500 stands for zero in the data rows.
Some points, each followed by its number:
510,455,359,500,410,552,432,544,501,488,542,516,500,435,560,472,519,506,541,502,488,549,481,473,443,520,520,451,445,569,443,533,511,484,479,483,491,488,476,470,501,464,450,498,442,517,492,337,562,433,506,447,502,556,509,526,420 0
294,376,661,121,523,560,385,295,386,726,404,679,564,745,366,549,710,296,318,650,546,353,378,433,618,442,669,393,716,449,863,601,421,476,437,463,588,446,775,266,436,801,598,413,517,316,661,472,270,772,292,361,304,669,650,565,489 1
608,460,358,520,412,606,357,532,595,386,520,558,448,555,514,464,458,550,575,415,582,539,466,635,514,403,563,500,538,410,470,591,578,487,377,529,499,330,387,524,475,314,437,598,356,551,503,424,488,458,466,442,397,474,381,558,487 2
224,254,440,364,652,408,254,481,780,539,341,316,694,260,198,342,781,628,765,492,557,357,677,352,406,596,477,394,378,516,603,300,581,365,633,536,466,654,604,575,310,404,758,737,592,533,610,593,366,450,896,482,437,675,369,266,593 3
508,444,366,468,464,540,454,518,536,462,578,487,481,389,534,492,484,510,538,501,540,523,463,506,439,502,472,487,435,564,460,518,505,481,480,484,565,473,492,501,509,387,450,540,413,464,480,338,583,456,523,452,537,545,486,515,440 4
643,366,845,491,448,228,705,536,396,416,606,437,268,331,389,406,708,373,586,223,542,669,501,489,529,457,508,366,843,336,477,397,574,626,308,413,123,498,427,448,574,734,453,129,758,633,189,478,196,696,537,600,754,392,562,260,596 5
280,505,642,710,510,134,520,418,709,814,508,565,938,139,0,405,629,285,576,388,507,452,688,336,600,252,601,435,766,664,999,449,637,452,519,652,436,427,526,719,95,983,708,642,839,503,679,671,0,809,752,589,0,349,728,408,604 6
545,339,556,340,530,525,486,492,395,516,515,495,385,552,474,588,541,513,512,474,522,435,441,358,586,500,481,472,643,374,490,493,413,395,400,420,447,471,609,460,527,578,612,446,455,510,504,375,477,475,489,467,543,527,506,484,479 7
550,505,354,404,527,469,471,416,575,347,469,550,458,622,526,438,512,603,601,620,476,352,519,455,426,465,482,524,659,570,560,536,460,290,533,484,525,500,493,502,459,425,463,528,343,559,511,467,533,493,518,555,476,545,569,512,384 8
563,229,557,442,759,640,322,480,165,471,536,473,271,678,652,266,495,579,588,623,640,323,326,413,682,636,519,533,534,671,403,597,417,430,320,484,498,544,733,341,371,619,506,483,454,534,459,493,326,486,500,451,610,571,449,516,637 9
563,403,444,626,407,640,549,520,534,460,621,619,651,498,668,397,695,545,665,573,362,331,537,418,324,422,486,465,521,371,641,431,435,368,757,334,578,309,544,393,511,472,514,506,478,528,638,541,470,424,322,444,554,600,494,463,249 10
639,413,361,600,538,529,561,660,454,417,586,612,432,581,565,580,546,456,508,582,494,555,551,422,411,427,475,565,421,515,390,646,644,396,409,415,547,650,418,574,542,502,525,460,472,472,452,496,528,300,380,496,578,582,552,690,533 11
517,646,300,420,593,635,413,345,356,669,346,525,788,455,579,531,571,625,240,488,495,399,368,729,383,446,313,333,260,550,581,605,312,698,697,386,473,348,423,471,452,548,348,540,554,483,570,367,468,746,540,426,497,499,426,429,450 12
824,239,779,329,470,598,333,744,274,358,119,872,143,854,455,566,725,537,690,261,758,656,367,369,413,475,577,145,869,114,281,492,625,572,302,476,299,411,676,316,680,742,553,690,796,700,295,178,347,787,456,509,692,292,566,184,459 13
506,445,338,514,526,508,536,580,513,453,472,472,477,389,565,385,541,427,596,548,529,520,435,424,315,392,455,536,446,444,450,462,538,407,672,452,519,463,301,538,510,576,541,555,389,387,529,508,653,367,420,513,672,579,534,477,366 14
310,636,999,686,806,445,790,446,599,282,324,414,170,765,576,654,257,585,243,484,416,728,445,346,638,712,792,628,211,561,472,540,466,477,418,707,513,762,541,342,636,372,349,576,602,499,403,999,506,168,585,480,721,492,445,663,789 15
509,437,365,454,456,506,443,514,528,469,609,496,485,398,517,488,493,509,522,511,547,518,458,487,450,510,449,500,408,537,431,536,506,513,496,489,573,457,507,503,494,395,474,544,418,471,469,372,565,424,512,471,504,537,477,539,441 16
626,789,562,685,354,194,670,320,514,595,748,327,776,90,636,502,637,514,643,413,235,508,481,711,655,413,492,632,587,347,648,380,700,642,281,561,249,331,437,493,403,381,410,0,553,524,266,696,518,582,452,598,508,297,500,627,780 17
375,401,367,573,447,522,318,548,662,636,508,511,636,351,307,463,593,560,584,434,466,459,526,413,434,476,464,381,510,578,602,466,554,384,531,541,521,427,523,532,331,565,569,703,470,448,504,433,372,415,743,477,298,558,559,401,500 18
443,678,653,615,483,714,663,488,529,458,420,410,403,508,616,710,220,471,356,523,389,539,404,571,611,574,534,737,378,553,368,359,559,622,634,561,656,632,505,396,689,486,403,601,305,580,544,810,593,401,432,623,618,558,560,587,527 19
499,417,353,447,449,527,449,569,518,463,523,515,472,462,509,494,509,520,529,542,542,530,468,509,502,524,464,495,424,539,393,547,558,449,483,472,566,485,505,535,484,413,465,533,427,507,460,405,515,479,513,456,517,566,473,514,448 20
556,510,361,432,495,470,440,441,544,351,453,559,504,617,537,411,524,601,619,591,437,375,535,434,429,452,508,501,605,579,586,521,427,345,517,498,490,483,510,483,419,472,455,512,357,541,514,452,525,487,514,551,484,574,557,498,377 21
551,316,560,316,522,516,486,510,390,507,519,511,372,570,446,612,533,522,498,499,531,409,422,339,616,500,471,483,648,398,471,505,428,379,397,407,455,484,612,487,547,596,642,438,483,511,486,368,468,473,460,487,559,533,483,517,503 22
Which five points above are nearest to each new point by angle, seen from the average point of the numbered points? Their numbers follow each, smallest number first.
690,425,629,283,474,530,395,574,348,550,527,526,290,682,573,503,490,611,575,466,435,533,548,446,519,608,568,401,579,349,323,608,477,471,449,524,344,509,712,526,471,601,446,531,592,563,526,381,409,487,426,517,592,459,469,433,501 5 7 9 13 22
418,459,422,406,407,556,398,458,500,583,519,588,562,526,511,461,592,430,465,583,497,508,444,511,466,492,592,427,480,596,609,572,493,545,491,496,554,479,527,377,459,577,442,519,463,427,550,371,478,543,444,409,388,610,561,577,441 0 1 4 12 16
405,584,374,387,554,251,310,468,480,525,364,434,534,607,651,428,613,712,697,556,591,741,640,544,299,618,639,462,427,374,456,354,615,516,548,757,436,569,588,643,546,362,536,508,528,339,462,461,486,423,481,447,517,430,386,362,507 0 3 4 16 20
279,227,793,647,641,369,766,467,647,696,420,430,435,445,545,577,525,186,312,52,624,315,779,520,657,659,676,504,284,419,500,189,590,464,464,583,511,837,766,381,513,503,770,612,853,393,903,909,455,291,808,560,283,611,279,370,874 3 6 15 18 19
411,339,418,392,547,432,356,495,648,437,545,397,543,277,261,417,594,547,669,578,513,517,521,420,467,561,497,439,348,502,403,383,471,509,508,558,476,443,509,405,319,421,624,610,492,508,594,349,418,427,648,344,535,494,423,437,470 3 4 16 18 20
419,749,497,507,504,562,372,417,332,658,438,581,751,472,466,501,516,612,308,431,479,468,390,658,550,458,179,375,145,763,636,705,401,578,670,306,651,490,492,486,441,503,387,503,730,623,505,449,672,738,567,463,378,387,386,357,495 0 4 12 16 20
426,650,243,346,588,701,414,414,543,639,535,626,854,409,391,462,674,290,98,666,514,181,596,756,431,470,451,367,496,677,753,654,311,734,583,539,601,480,417,668,652,446,453,467,557,252,522,359,756,896,434,184,494,419,485,653,396 0 1 4 12 16
431,635,596,425,635,719,490,329,73,756,468,529,713,671,539,629,491,603,193,459,494,373,479,691,606,429,208,276,602,561,513,669,225,398,628,357,404,522,628,676,449,648,483,548,597,422,677,464,392,791,559,507,620,603,418,322,607 1 7 9 12 22
572,512,464,556,473,351,626,534,487,440,595,471,524,342,467,438,433,436,578,458,543,592,548,484,538,442,513,548,481,560,508,533,526,529,440,490,457,516,460,591,473,481,482,425,541,602,537,432,487,591,468,520,509,430,481,543,455 0 4 5 16 17
374,522,384,361,639,300,305,364,405,465,424,459,524,512,588,444,642,675,644,492,607,655,558,449,349,607,606,436,416,482,555,370,522,537,423,710,428,586,504,551,594,398,493,464,537,380,439,499,528,319,603,371,550,435,457,319,559 0 3 4 15 16
894,829,659,928,251,395,789,465,606,158,333,639,855,640,149,207,284,546,999,254,615,514,756,739,544,0,700,673,826,24,830,626,511,701,440,339,337,85,156,912,637,514,538,337,374,882,854,824,123,557,120,590,452,27,264,405,362 2 5 6 10 17
460,539,297,410,374,526,403,430,400,487,483,545,613,497,472,456,618,423,419,551,523,460,493,546,447,555,422,491,425,516,511,636,420,529,480,518,535,365,486,477,448,464,478,478,495,475,428,459,574,582,503,472,426,490,433,588,426 0 4 12 16 20
517,460,337,481,527,527,543,561,533,471,482,461,506,430,564,381,523,468,575,537,533,518,476,457,389,409,454,525,440,461,460,496,553,393,618,438,509,456,364,532,513,503,514,564,371,427,555,492,625,416,471,492,609,559,521,486,371 0 4 14 16 20
601,709,536,642,331,257,722,535,645,561,593,287,581,372,633,365,460,478,527,501,498,717,639,775,435,477,542,581,613,314,439,370,617,620,551,523,263,467,374,591,405,453,521,229,571,474,308,457,440,681,389,662,486,432,462,507,460 2 5 6 14 17
512,439,383,484,416,522,431,523,511,484,539,504,493,432,543,469,507,514,545,503,495,535,470,484,433,525,490,459,445,524,442,539,498,514,484,473,503,499,477,467,491,458,457,512,427,512,464,372,554,411,501,470,488,545,500,522,431 0 2 4 16 20
378,526,850,746,534,627,743,485,525,457,462,464,254,673,533,735,98,349,263,570,284,505,342,361,736,633,568,664,275,513,405,538,563,662,537,568,597,633,369,336,606,371,448,634,445,547,570,886,447,303,457,699,483,572,602,698,671 9 11 15 17 19
